In the rows, zero is written as 128.
The rows of A fall into a few groups, and each row is roughly a mix of its group's hidden directions.
A (95 x 10):
[[ 88 121 123 178 153 135  94  81 122 112]
 [116  70 101 148  82 106 146 135 120  98]
 [ 80 109  82  92 105 121  91 129 149 117]
 [186 112 132 119 123 130 129 133  77 174]
 [110  97 148  96 153  89  85  91 117 151]
 [101  84 105 172 142 129  89 109 132 166]
 [168 144 115 149  81  77 128 163 126 135]
 [124 146 142 161 131 115 139 154  81 189]
 [122  69 114 135 112 109 158 102 151  82]
 [156 102  85 181 108 107 166 129 136 136]
 [154 109 107 151  84 109 129 100  84  89]
 [164  64 132  85 132 131 113 131 138  99]
 [118  59 107 141  92 135 137 124 102  97]
 [163 104  94 145  75 107 101 125  94 115]
 [ 98 179 107 136  87  92 118 163 135 113]
 [115  89 128 109 108 161 160  92 160  88]
 [101 144 178  78 126 163  95 128 116 137]
 [121 160 104 104 126 175  99  95 156  90]
 [120 170 142 155 156 161 111 125  93 177]
 [ 82 160  88 166 123 139 139 117 163 156]
 [116 100 136 123 135  74  74  89 120 140]
 [160 134  90 134  98 118  83 104  85 107]
 [121 158 153 122 153 136 160 135 175  73]
 [ 88 109 146 139 158 102  91  74 130 143]
 [115  98 120 142 119  87  75  94 105 159]
 [142 104  86 166 140  73 111 133 149 103]
 [ 99  93 139 115  97 151 166 106 159  85]
 [138 166 125  69 184 117 128 125 121 113]
 [106 164  80 156 103 151 152 146 168 115]
 [123 112 180 100  96 103 139 136 124  74]
 [146 117  81 129 106 150 137 143  63 145]
 [152 109  77 164 110  90  88 133 125 110]
 [119  57 121 124  90 132 135 131 130  85]
 [176 112 118  97  77 105 144 161 108 123]
 [127 114  96 184 140 100 167 123 131  87]
 [174 120 117  87  91 120 157 168 111 148]
 [156 149  64 121 136 131 106 137  78 125]
 [178 118 120  82  86 104 110 156 123 144]
 [175 116 122  88  87 106 150 170 118 131]
 [145 157  90 117 144 123 115 110  74  81]
 [127  81  95 132 102  85 157 122 113  88]
 [ 86 100 140 126  98  79  86 138 108 146]
 [134 146  62 149  93 150 131 138 156  99]
 [167 160 162 139 150  86 148 120 161  97]
 [171 117 123  86  89 117 159 171 114 141]
 [145 145 126  93 124 182  82 126 170 124]
 [ 88 140 182  97 141 150 145 120 107  91]
 [106 101  89 161  85  92 141 137 102 101]
 [ 86 131 136 155 139 143 114  96  89  74]
 [ 68 113 121 111 151 142 103  96 157  94]
 [121  90 154 115  89 117 135 161 184 110]
 [102 123 137  97 176 177 137  99 148 101]
 [127 199 116 148 153 103 126 128 105 163]
 [ 77 130 163 165 155 154 148 103 159 133]
 [117 159 170 113 164 134 153 103 181 141]
 [158 146 153  90 163 101 132 129 185 129]
 [143 112 138 139 162  72 183 109 124 141]
 [156 139 131  79 136 177 115 109 175 128]
 [ 97  89 134 118 124  86  72 102 111 138]
 [161 123  72 174 122 104 113 133 156 151]
 [101 116 148 178 138 104 107  99 175 102]
 [151 156 113 107 155 182  82 101 136 131]
 [193 142 138 136 118 144 166 160  99 145]
 [120 178 145 109 117 174  87 151 153 146]
 [127 185 102 143 127  80 101 158 112 138]
 [127  85 147 153 130  88 161 150  83 149]
 [ 84  92 124 108 151 131  82  81 129 119]
 [171 146  91 106 122 103 125 118  82  87]
 [134 154 185 142 166 122 161 123 151  94]
 [ 97 134 178 105 158 140 159 144 115 173]
 [ 95  94 106 185  89 108 141 135 108 116]
 [ 71 102 129 113 148 128  91  93 146  96]
 [143 107 131  86 118 179 101 119 171 102]
 [ 89 107 169 102 127  71  99 135 120 139]
 [117 196 119 138 117 154  86 146 136 155]
 [114 111 189 126 120 103 150 115 179 109]
 [147 133 118 148 138 204 162 130 104 140]
 [185 159 145 136 115 126 173 171 126 124]
 [158 101  92 126  81 116 112 148  77 119]
 [145 145 137  92 143 150 124 104 200 114]
 [113 121 184  79 140 100 127 127 141  88]
 [118  95  96 166 100  92 149 136  80 127]
 [ 87 108 134 182 135 130  88  88 133 114]
 [133 153  94 169  82 122 137 158 152  91]
 [120 105 174 134 104 120 140 142 191 158]
 [151 159 163 122 157 137  98 159 136 183]
 [136  89  99 185  86 105 114 131 119 111]
 [109  96  92 155  82  91 143 141 108 100]
 [155 141 125  96 162 186  93  98 128 131]
 [132  82 142 100 128 172 139  95 164  95]
 [ 97 102 105 102 106  82  75 119 140 116]
 [150 192 137 116 168 112 133 125 134 172]
 [109 140 180 115 168 145 157 130 151  85]
 [105 136  81 110 113 188 149 152 147 112]
 [115 166  67 149 118 147 147 125 165 152]]

Here is one row of each group, with its name. Which group are the others in?
[128 117 180  91  96 109 139 126 113  77] : (4)
[172 144 129 141 107 145 164 168  97 167] : (104)
[147 184 147 126 173 121 131 123 135 178] : (121)

[ 85 142 107 164 163 147 107 115  94  89] : (4)
[114  68 121 169 125 141 135 113  78 121] : (121)
[144 102  97 143 108 132  99 113  83 183] : (104)
[122 108 192  91 164  99 118 118 112 136] : (104)
[143 167 105  95 139 178  86 105 139 117] : (121)
[117 143 175 108 152 135 158 146 156  73] : (104)
[163 130 103  66 152 158 138 122 150 101] : (104)
[145 127 131  76 123 172 115 112 180 107] : (121)
[166 139 106  79 143 123  72 140 130 104] : (121)
